In the data rows, 128 means zero.
Here are some numbered points:
(82 87 83 83 238 82 114 163 98 164 153 197 82 161 110 82 98 108 122 192 98 120 117 104 180 136 204 174 139 138 82 198) 0
(183 99 120 83 124 231 214 84 149 138 82 82 82 82 147 157 190 153 117 179 206 128 83 184 87 83 136 198 165 134 169 194) 1
(82 125 171 87 124 122 86 97 158 153 132 119 196 201 123 187 133 171 218 139 107 105 215 94 82 180 126 103 92 202 123 129) 2
(179 190 241 145 148 82 129 111 86 91 212 115 137 105 84 82 82 120 106 83 149 174 118 97 123 89 82 88 95 138 93 81) 3
(152 119 137 84 83 201 215 91 216 88 82 82 105 116 153 166 150 109 149 147 128 164 83 173 127 83 125 124 168 100 127 166) 4
(174 82 101 95 83 131 160 134 95 100 115 170 146 82 130 82 152 142 142 83 85 83 83 83 169 91 108 198 183 83 148 136) 5
(194 116 107 83 83 208 115 134 172 92 118 108 153 82 88 154 199 109 164 86 140 94 142 157 94 128 102 216 165 145 157 99) 6
(132 131 83 164 83 171 144 115 118 83 82 82 82 122 130 93 157 83 105 155 125 211 127 123 82 124 82 105 161 83 154 128) 7
(131 120 89 83 83 204 195 98 180 153 132 82 82 82 128 109 123 142 147 90 201 145 152 112 85 83 135 160 113 120 210 177) 8
(201 82 83 95 87 243 139 103 225 176 99 100 82 100 162 162 188 94 99 114 241 146 83 226 82 90 212 136 127 221 152 208) 9
(202 82 98 118 83 176 212 124 169 113 82 82 82 97 171 82 211 87 140 123 228 98 83 201 116 100 101 196 160 186 213 118) 10
(195 131 136 83 116 151 182 130 197 83 117 82 82 82 188 127 174 83 182 100 135 168 83 192 122 83 173 188 100 102 142 163) 11
(152 112 187 229 92 82 82 84 83 154 137 111 167 188 152 82 82 83 131 83 84 194 166 138 154 168 82 87 82 129 82 120) 12
(129 104 173 83 83 134 156 202 102 132 82 115 120 109 84 153 151 176 105 129 138 90 149 154 151 83 91 168 99 190 157 133) 13
(186 82 142 133 101 143 153 84 125 124 82 82 171 82 101 119 206 140 91 124 168 150 124 147 82 83 159 110 141 119 93 104) 14
(103 160 147 189 129 82 82 117 123 123 197 145 180 171 84 163 82 139 112 95 84 127 95 123 127 166 82 206 163 117 82 81) 15
(98 130 152 127 144 92 140 89 110 100 157 187 186 117 84 153 113 83 83 83 84 141 157 83 189 112 82 113 151 133 139 81) 16
(82 193 98 128 123 82 107 174 151 226 115 116 101 176 156 150 110 137 139 218 84 93 134 83 154 160 95 83 83 182 82 111) 17
(110 137 83 125 100 180 90 84 146 141 97 134 115 126 113 119 89 179 90 102 194 174 87 190 124 87 89 83 106 83 135 122) 18
(138 90 103 151 95 86 181 104 107 83 105 133 132 113 112 129 106 83 83 83 153 155 140 154 100 121 106 129 107 83 172 82) 19
(126 84 83 200 116 125 128 84 169 147 105 113 175 125 102 128 136 83 158 83 160 185 192 149 82 83 82 83 151 162 125 81) 20
(115 82 166 83 129 123 126 199 157 142 118 132 191 82 118 149 144 194 177 83 126 104 156 88 146 102 154 208 82 124 192 120) 21
(131 141 209 192 125 82 114 104 83 144 212 190 155 193 131 82 82 140 83 84 84 93 184 114 119 185 82 83 95 83 82 88) 22
(211 121 135 112 83 94 137 190 217 83 144 82 101 82 132 117 192 83 159 119 161 157 115 89 139 83 203 208 168 91 153 133) 23
(92 102 181 167 134 129 82 109 127 155 186 129 105 178 88 141 82 154 141 141 84 148 87 126 156 175 105 99 83 126 128 81) 24
(167 82 99 83 83 162 115 195 131 181 82 99 90 140 100 232 143 126 197 187 142 83 92 160 145 86 130 137 151 225 145 178) 25
(82 151 219 153 188 99 118 147 95 184 159 119 103 214 166 144 88 128 83 163 121 169 188 130 112 131 82 83 133 154 120 152) 26
(200 82 83 83 113 140 152 84 121 124 178 82 82 130 167 103 91 83 83 95 117 112 111 179 156 107 96 105 142 83 185 184) 27
(138 175 232 226 131 82 82 135 83 131 118 151 153 121 118 105 103 147 92 83 84 141 212 85 170 109 82 154 84 149 125 81) 28
(82 167 142 90 198 128 82 105 83 218 196 184 173 220 84 153 82 195 125 200 150 83 133 83 149 198 158 108 114 144 82 113) 29
(177 157 83 83 218 137 131 92 153 119 192 165 82 82 146 82 82 83 83 112 127 129 144 193 83 83 165 87 218 162 95 140) 30
(88 143 202 202 175 118 83 209 83 185 103 107 146 215 117 119 82 108 131 119 84 94 235 86 159 199 82 83 82 183 82 154) 31
Which two points above are nearest to each new point by angle? Their numbers follow each, nearest first.
(119 180 157 159 216 82 82 245 83 156 104 141 166 136 104 166 82 87 106 83 84 146 250 83 109 131 82 85 82 129 82 109) 31 28
(121 100 100 125 83 189 122 84 218 166 82 82 133 109 201 157 146 164 210 129 168 171 121 200 82 124 162 122 144 133 135 158) 9 4
(121 173 152 119 209 113 82 153 83 103 99 154 224 122 84 158 124 109 83 134 84 83 163 95 126 121 134 92 82 192 121 126) 31 16
(92 99 83 112 116 125 153 122 122 85 131 126 82 145 106 82 125 168 83 100 92 83 83 83 198 161 185 160 147 83 166 142) 5 0
(114 82 152 83 83 126 82 160 83 136 82 103 200 82 115 226 136 123 131 121 103 83 107 83 127 130 139 113 174 155 166 125) 25 21
(82 216 156 167 184 82 82 134 157 192 175 181 114 150 152 133 82 135 140 158 155 124 137 148 100 188 168 93 82 126 98 93) 29 17
(106 172 193 112 152 136 98 159 112 178 85 96 150 131 107 243 143 175 83 107 84 153 174 83 142 177 96 83 121 198 106 81) 31 2
(188 112 83 95 110 122 151 84 208 159 149 82 82 105 245 82 154 118 83 186 221 91 88 219 135 83 138 177 156 107 202 157) 10 1
(82 156 135 123 159 117 94 124 142 83 189 191 82 155 153 103 122 187 91 182 134 105 83 116 142 209 97 94 167 83 100 177) 29 0
(106 141 131 135 140 190 181 144 126 109 134 97 121 82 135 158 168 145 172 181 184 172 101 170 117 83 144 138 147 168 175 169) 1 9
(137 130 173 128 146 107 129 92 127 83 164 82 104 106 121 82 151 83 125 135 183 102 129 194 108 128 82 127 127 147 173 143) 10 27
(123 82 122 140 109 176 156 151 144 83 82 82 101 112 84 153 130 105 83 113 111 83 83 83 96 169 148 193 119 83 126 141) 6 5
(136 82 86 149 83 136 90 222 87 83 148 169 100 82 84 88 180 85 83 83 84 116 126 83 89 98 150 161 197 83 90 81) 5 23
(101 82 107 95 199 142 160 84 204 194 127 103 82 121 211 97 155 172 83 194 221 142 129 208 82 133 199 153 120 190 192 152) 9 1
(99 82 139 84 130 134 163 169 83 83 124 161 160 82 94 118 83 163 83 83 145 123 83 126 191 178 129 126 180 83 167 88) 5 16
(177 94 92 83 95 156 157 84 83 108 168 93 115 82 111 82 82 84 138 94 117 121 83 204 151 85 130 106 112 83 145 112) 27 19
